(in the rows, 100 means zero)
Each run below is a few steps of one of 7 hidden systems, one row a step.
seq 1, z_367:
[[84, 123, 81, 88, 135, 104, 119, 76, 105, 110, 137, 74, 119, 100, 93, 97, 16, 85],
[117, 117, 168, 96, 95, 102, 115, 71, 107, 128, 119, 169, 103, 121, 100, 97, 103, 97],
[102, 156, 89, 143, 77, 124, 98, 102, 76, 120, 128, 57, 64, 100, 59, 119, 72, 91],
[94, 130, 116, 56, 160, 125, 152, 112, 108, 106, 97, 127, 127, 113, 112, 75, 65, 108],
[88, 116, 145, 130, 62, 119, 101, 93, 77, 140, 105, 118, 87, 128, 73, 111, 156, 126],
[79, 119, 54, 108, 128, 131, 103, 108, 75, 121, 96, 39, 123, 108, 82, 86, 47, 97],
[118, 85, 146, 74, 121, 115, 109, 86, 84, 119, 75, 175, 141, 122, 114, 68, 119, 105],
[115, 119, 90, 161, 45, 123, 70, 111, 52, 114, 95, 67, 76, 91, 65, 109, 114, 86]]
seq 2, z_448:
[[84, 59, 89, 94, 63, 103, 84, 116, 90, 68, 115, 112, 92, 72, 121, 114, 123, 105],
[89, 81, 78, 81, 100, 116, 86, 114, 153, 106, 100, 98, 86, 110, 143, 111, 90, 99],
[88, 75, 93, 77, 116, 92, 88, 76, 111, 106, 104, 131, 96, 118, 100, 109, 135, 131],
[70, 65, 92, 107, 67, 96, 80, 83, 100, 101, 135, 92, 105, 90, 110, 116, 91, 98],
[111, 93, 107, 90, 102, 112, 79, 82, 134, 122, 106, 129, 97, 117, 125, 102, 76, 85],
[113, 99, 102, 106, 84, 102, 78, 82, 93, 100, 115, 137, 70, 103, 89, 119, 127, 108],
[84, 101, 84, 95, 79, 132, 96, 114, 100, 93, 136, 102, 79, 87, 114, 118, 77, 97],
[87, 107, 120, 83, 106, 124, 114, 109, 127, 123, 103, 124, 91, 126, 117, 104, 110, 116]]
seq 3, z_215:
[[115, 78, 103, 98, 107, 53, 93, 88, 91, 73, 75, 122, 90, 98, 81, 103, 171, 128],
[70, 88, 77, 115, 69, 93, 106, 130, 103, 73, 117, 37, 103, 65, 112, 110, 66, 82],
[129, 88, 115, 73, 139, 64, 99, 78, 155, 98, 77, 135, 113, 117, 124, 89, 91, 91],
[91, 80, 91, 129, 61, 69, 78, 87, 76, 83, 112, 86, 76, 85, 72, 125, 153, 117],
[90, 101, 93, 87, 107, 92, 118, 107, 118, 78, 127, 77, 119, 71, 124, 97, 26, 67],
[127, 90, 141, 94, 101, 67, 95, 79, 133, 104, 81, 152, 88, 120, 107, 103, 151, 110],
[77, 110, 70, 130, 67, 93, 93, 100, 79, 84, 141, 48, 71, 73, 70, 130, 88, 101],
[101, 102, 133, 64, 139, 84, 137, 94, 132, 96, 106, 127, 135, 101, 127, 81, 54, 86]]
seq 4, z_369:
[[107, 89, 129, 101, 78, 64, 105, 75, 64, 63, 134, 152, 87, 71, 77, 116, 138, 110],
[69, 117, 97, 123, 63, 118, 115, 147, 131, 105, 111, 30, 85, 91, 119, 115, 72, 86],
[129, 126, 103, 69, 155, 105, 101, 72, 136, 124, 91, 150, 86, 140, 98, 96, 95, 113],
[71, 89, 96, 119, 70, 74, 101, 79, 52, 77, 142, 89, 94, 75, 59, 121, 133, 123],
[76, 111, 107, 102, 100, 117, 120, 117, 134, 124, 108, 57, 126, 108, 125, 90, 36, 75],
[147, 118, 122, 106, 116, 97, 80, 60, 90, 123, 84, 159, 89, 128, 74, 94, 125, 103],
[81, 109, 77, 113, 72, 108, 113, 127, 49, 60, 129, 68, 88, 53, 83, 112, 90, 99],
[93, 114, 140, 77, 116, 124, 133, 125, 145, 127, 86, 115, 118, 125, 138, 83, 79, 94]]
seq 5, z_846:
[[100, 110, 85, 86, 133, 98, 101, 89, 151, 122, 99, 83, 102, 123, 114, 100, 56, 94],
[115, 103, 122, 104, 103, 99, 93, 74, 64, 108, 97, 147, 99, 111, 72, 97, 138, 118],
[83, 104, 96, 126, 70, 89, 108, 111, 92, 87, 122, 49, 102, 72, 95, 108, 68, 80],
[121, 117, 117, 80, 135, 114, 110, 100, 134, 123, 76, 128, 107, 130, 118, 82, 84, 95],
[96, 111, 104, 119, 76, 102, 102, 104, 64, 91, 110, 108, 73, 93, 69, 116, 146, 123],
[72, 100, 82, 89, 114, 104, 120, 114, 110, 92, 114, 58, 122, 87, 112, 93, 50, 91],
[110, 93, 131, 92, 114, 97, 100, 89, 117, 129, 71, 137, 110, 134, 106, 89, 138, 117],
[93, 106, 67, 131, 77, 95, 82, 96, 68, 89, 115, 62, 80, 81, 67, 117, 102, 102]]
seq 6, z_846:
[[104, 96, 67, 96, 115, 64, 96, 98, 144, 78, 103, 58, 92, 87, 110, 110, 64, 85],
[133, 94, 116, 78, 134, 77, 98, 75, 104, 91, 84, 159, 105, 110, 97, 90, 122, 107],
[99, 99, 99, 124, 66, 60, 101, 100, 91, 64, 125, 76, 77, 66, 82, 123, 113, 95],
[112, 111, 93, 72, 143, 85, 116, 94, 142, 92, 101, 103, 107, 100, 116, 93, 52, 86],
[113, 103, 133, 100, 96, 75, 107, 83, 93, 94, 103, 143, 83, 106, 80, 111, 151, 121],
[82, 111, 76, 109, 98, 74, 110, 94, 102, 79, 134, 49, 90, 75, 84, 117, 62, 92],
[114, 103, 134, 75, 138, 87, 118, 80, 125, 118, 87, 139, 128, 125, 112, 81, 90, 99],
[105, 116, 111, 136, 68, 75, 94, 89, 82, 96, 115, 89, 68, 94, 62, 124, 138, 111]]
seq 7, z_676:
[[82, 56, 133, 105, 88, 35, 124, 85, 64, 62, 99, 89, 164, 63, 90, 81, 110, 93],
[143, 118, 112, 144, 76, 55, 89, 102, 131, 92, 77, 54, 98, 86, 102, 97, 64, 46],
[146, 121, 96, 76, 157, 55, 121, 83, 85, 51, 89, 129, 103, 75, 79, 86, 84, 94],
[80, 87, 129, 122, 72, 37, 131, 111, 88, 64, 101, 59, 118, 68, 82, 103, 132, 105],
[119, 137, 102, 112, 126, 66, 118, 92, 143, 107, 91, 55, 102, 107, 93, 95, 49, 73],
[117, 94, 121, 90, 137, 45, 113, 50, 79, 87, 101, 132, 127, 99, 66, 89, 114, 110],
[91, 93, 106, 145, 58, 67, 96, 92, 73, 90, 112, 46, 118, 73, 77, 102, 85, 77],
[142, 133, 124, 95, 126, 89, 120, 98, 109, 92, 93, 117, 113, 90, 106, 80, 45, 61]]
seq 8, z_564:
[[145, 80, 133, 89, 111, 72, 67, 55, 143, 121, 78, 167, 102, 131, 117, 94, 121, 88],
[123, 107, 67, 143, 56, 103, 62, 88, 36, 73, 129, 85, 75, 58, 64, 118, 83, 74],
[107, 126, 119, 62, 128, 110, 151, 137, 135, 78, 105, 111, 115, 81, 143, 84, 33, 72],
[116, 123, 133, 122, 60, 103, 96, 123, 126, 109, 92, 123, 36, 117, 97, 129, 177, 124],
[41, 121, 58, 88, 128, 110, 131, 92, 61, 93, 153, 52, 103, 89, 57, 114, 69, 135],
[87, 62, 158, 66, 123, 71, 119, 68, 145, 127, 92, 151, 150, 134, 132, 80, 111, 108],
[124, 100, 83, 165, 51, 100, 33, 53, 58, 131, 108, 88, 80, 107, 52, 115, 112, 84],
[122, 121, 84, 67, 149, 119, 128, 110, 70, 70, 104, 116, 138, 70, 112, 67, 13, 67]]
seq 9, z_215:
[[101, 109, 108, 75, 138, 78, 129, 91, 97, 80, 104, 118, 110, 96, 88, 93, 100, 114],
[77, 92, 124, 118, 65, 96, 110, 118, 107, 109, 99, 78, 103, 101, 104, 106, 127, 108],
[108, 110, 82, 106, 117, 94, 90, 78, 119, 114, 106, 79, 103, 109, 95, 101, 57, 85],
[110, 89, 126, 97, 107, 81, 108, 84, 76, 94, 90, 132, 119, 99, 87, 88, 125, 108],
[99, 107, 101, 127, 60, 110, 94, 122, 95, 97, 106, 73, 88, 84, 101, 108, 89, 82],
[127, 122, 98, 81, 137, 94, 110, 94, 122, 94, 92, 118, 94, 105, 102, 94, 77, 93],
[88, 100, 114, 106, 87, 88, 115, 110, 87, 91, 97, 99, 92, 100, 85, 109, 149, 126],
[80, 105, 86, 106, 99, 107, 107, 109, 116, 107, 110, 56, 108, 98, 107, 101, 61, 89]]
seq 10, z_367:
[[106, 115, 91, 106, 87, 147, 87, 112, 104, 121, 109, 103, 90, 106, 116, 102, 63, 81],
[109, 117, 94, 80, 110, 144, 100, 110, 90, 102, 111, 142, 80, 104, 106, 103, 95, 107],
[75, 108, 101, 102, 76, 141, 110, 128, 81, 103, 120, 99, 89, 95, 104, 109, 105, 111],
[79, 98, 86, 84, 109, 141, 100, 116, 112, 122, 96, 96, 105, 119, 119, 96, 89, 111],
[89, 83, 90, 93, 98, 131, 79, 88, 78, 116, 107, 129, 102, 111, 99, 102, 112, 115],
[92, 88, 86, 108, 78, 130, 83, 108, 76, 104, 109, 94, 111, 87, 109, 97, 76, 85],
[120, 99, 95, 89, 100, 131, 86, 114, 107, 103, 88, 130, 94, 103, 124, 94, 89, 87],
[104, 107, 88, 103, 82, 126, 92, 119, 84, 87, 108, 115, 69, 89, 101, 111, 117, 108]]
seq 11, z_564:
[[102, 86, 112, 106, 72, 124, 85, 89, 50, 99, 117, 145, 101, 88, 91, 103, 118, 102],
[82, 110, 108, 110, 80, 138, 108, 115, 91, 117, 122, 86, 117, 95, 114, 94, 49, 77],
[119, 124, 116, 88, 110, 142, 103, 117, 110, 123, 82, 140, 82, 125, 112, 94, 112, 107],
[72, 98, 92, 106, 76, 133, 105, 119, 54, 98, 115, 96, 97, 89, 87, 106, 122, 121],
[65, 91, 107, 83, 115, 123, 119, 108, 113, 127, 103, 88, 134, 119, 119, 87, 75, 106],
[112, 85, 102, 108, 96, 117, 69, 86, 94, 130, 76, 128, 97, 127, 97, 96, 133, 110],
[91, 86, 70, 106, 95, 124, 85, 104, 56, 94, 106, 87, 120, 82, 93, 91, 78, 91],
[109, 89, 113, 86, 101, 120, 103, 126, 125, 107, 74, 113, 115, 106, 139, 84, 87, 83]]
seq 12, z_676:
[[89, 98, 100, 89, 113, 71, 113, 98, 140, 93, 105, 91, 87, 107, 104, 115, 116, 119],
[80, 89, 87, 98, 112, 77, 95, 69, 120, 109, 123, 82, 102, 110, 90, 113, 87, 111],
[92, 81, 107, 101, 94, 89, 87, 66, 101, 110, 127, 111, 117, 100, 100, 104, 74, 89],
[119, 98, 105, 116, 73, 99, 80, 87, 88, 92, 119, 119, 90, 83, 99, 109, 85, 77],
[114, 123, 98, 98, 91, 110, 110, 120, 89, 71, 116, 114, 77, 74, 101, 109, 86, 90],
[96, 126, 118, 94, 99, 96, 134, 123, 113, 84, 109, 104, 79, 92, 100, 111, 118, 114],
[82, 124, 101, 102, 113, 91, 119, 96, 119, 115, 111, 77, 87, 118, 84, 113, 107, 123],
[77, 98, 109, 98, 119, 98, 106, 68, 100, 129, 115, 97, 121, 123, 85, 98, 85, 113]]
seq 13, z_369:
[[73, 123, 71, 128, 84, 131, 111, 123, 27, 94, 114, 49, 104, 79, 59, 99, 91, 110],
[94, 113, 139, 71, 135, 137, 140, 115, 101, 126, 81, 127, 153, 120, 125, 59, 63, 91],
[116, 103, 110, 129, 84, 111, 83, 96, 41, 115, 66, 117, 95, 113, 58, 93, 172, 125],
[75, 103, 58, 83, 123, 131, 127, 148, 67, 73, 92, 55, 130, 73, 111, 79, 57, 96],
[110, 79, 157, 81, 116, 98, 113, 96, 111, 127, 52, 153, 141, 133, 121, 67, 141, 109],
[103, 88, 43, 133, 85, 99, 67, 116, 49, 80, 72, 52, 89, 83, 68, 106, 138, 114],
[92, 78, 100, 53, 141, 101, 131, 121, 120, 78, 84, 107, 155, 87, 146, 68, 47, 81],
[129, 72, 133, 128, 68, 71, 69, 87, 99, 114, 54, 127, 98, 118, 93, 98, 183, 109]]
seq 14, z_448:
[[72, 67, 108, 93, 95, 133, 75, 68, 111, 154, 114, 118, 139, 133, 123, 91, 70, 94],
[124, 82, 117, 128, 66, 111, 48, 60, 91, 140, 96, 142, 93, 125, 91, 105, 122, 88],
[121, 101, 66, 109, 69, 154, 54, 103, 70, 98, 122, 132, 67, 86, 107, 114, 78, 80],
[103, 107, 112, 78, 88, 165, 105, 146, 105, 104, 95, 147, 76, 107, 136, 102, 120, 110],
[62, 98, 73, 103, 86, 137, 92, 124, 109, 119, 102, 78, 68, 122, 98, 123, 147, 143],
[42, 71, 79, 79, 117, 138, 100, 88, 89, 135, 117, 88, 138, 122, 107, 94, 84, 126],
[90, 62, 137, 122, 75, 99, 74, 69, 98, 150, 85, 111, 141, 131, 104, 87, 118, 95],
[133, 91, 67, 131, 78, 118, 34, 68, 80, 120, 99, 107, 92, 104, 90, 103, 79, 69]]

Name the system that made each run.
seq 15:
[[132, 83, 138, 114, 72, 87, 91, 121, 88, 89, 52, 135, 102, 97, 109, 87, 164, 97],
[109, 126, 39, 112, 114, 117, 92, 139, 95, 84, 72, 40, 75, 90, 89, 104, 88, 101]]
	z_676
seq 16:
[[61, 76, 104, 113, 92, 85, 108, 107, 124, 123, 90, 41, 136, 113, 111, 94, 92, 101],
[129, 97, 76, 95, 142, 91, 72, 74, 112, 119, 60, 111, 104, 131, 90, 89, 114, 108]]
	z_564
seq 17:
[[76, 98, 94, 88, 86, 135, 109, 120, 58, 85, 124, 124, 88, 86, 94, 109, 126, 127],
[78, 116, 114, 106, 75, 138, 113, 139, 126, 123, 104, 83, 84, 112, 123, 109, 97, 103]]
	z_676
seq 18:
[[85, 130, 142, 115, 77, 119, 142, 141, 92, 111, 95, 83, 109, 99, 103, 91, 104, 98],
[83, 133, 87, 95, 123, 129, 122, 126, 112, 123, 89, 73, 86, 125, 93, 102, 106, 125]]
	z_846
seq 19:
[[89, 84, 75, 102, 119, 53, 95, 70, 88, 81, 105, 82, 99, 94, 64, 112, 131, 127],
[97, 70, 106, 97, 113, 45, 100, 66, 115, 90, 102, 85, 138, 90, 103, 92, 72, 83]]
	z_564
seq 20:
[[69, 109, 125, 84, 95, 137, 114, 71, 74, 124, 170, 142, 108, 105, 93, 110, 60, 103],
[60, 106, 145, 121, 56, 119, 107, 82, 114, 149, 150, 98, 100, 120, 101, 118, 83, 98]]
	z_846
seq 21:
[[109, 76, 100, 96, 92, 94, 78, 115, 151, 112, 63, 110, 80, 126, 130, 107, 151, 114],
[86, 74, 39, 97, 108, 85, 74, 85, 79, 73, 114, 76, 90, 82, 80, 117, 109, 120]]
	z_367
seq 22:
[[100, 64, 100, 140, 58, 58, 64, 85, 107, 106, 78, 65, 99, 103, 91, 111, 146, 100],
[117, 83, 43, 79, 129, 116, 68, 82, 97, 88, 106, 110, 112, 89, 114, 92, 39, 75]]
	z_448
seq 23:
[[101, 79, 86, 84, 121, 89, 87, 84, 145, 105, 101, 100, 111, 108, 127, 99, 62, 86],
[113, 64, 95, 97, 91, 70, 70, 69, 100, 81, 108, 129, 95, 88, 101, 111, 120, 99]]
	z_676
seq 24:
[[106, 113, 88, 81, 112, 110, 115, 117, 115, 79, 112, 104, 91, 84, 118, 100, 64, 88],
[100, 105, 115, 97, 82, 101, 105, 117, 126, 94, 105, 118, 70, 102, 113, 117, 129, 111]]
	z_564
seq 25:
[[60, 70, 158, 121, 36, 112, 97, 83, 82, 132, 140, 122, 122, 104, 106, 109, 116, 99],
[103, 138, 89, 116, 110, 152, 86, 72, 82, 155, 123, 97, 105, 128, 80, 95, 35, 84]]
	z_564
seq 26:
[[106, 83, 140, 70, 116, 92, 123, 101, 101, 90, 91, 152, 135, 99, 122, 79, 104, 97],
[95, 105, 95, 128, 64, 75, 89, 103, 123, 94, 114, 73, 56, 97, 88, 134, 131, 110]]
	z_846
seq 27:
[[68, 72, 59, 111, 90, 104, 71, 91, 129, 124, 108, 44, 105, 112, 111, 113, 78, 101],
[110, 73, 111, 75, 133, 100, 87, 59, 95, 120, 92, 152, 140, 122, 107, 78, 94, 101]]
	z_448
seq 28:
[[110, 89, 125, 105, 95, 81, 120, 133, 91, 80, 56, 94, 124, 88, 110, 77, 133, 99],
[115, 94, 82, 115, 104, 79, 87, 115, 109, 96, 54, 73, 94, 106, 92, 96, 138, 110]]
	z_367
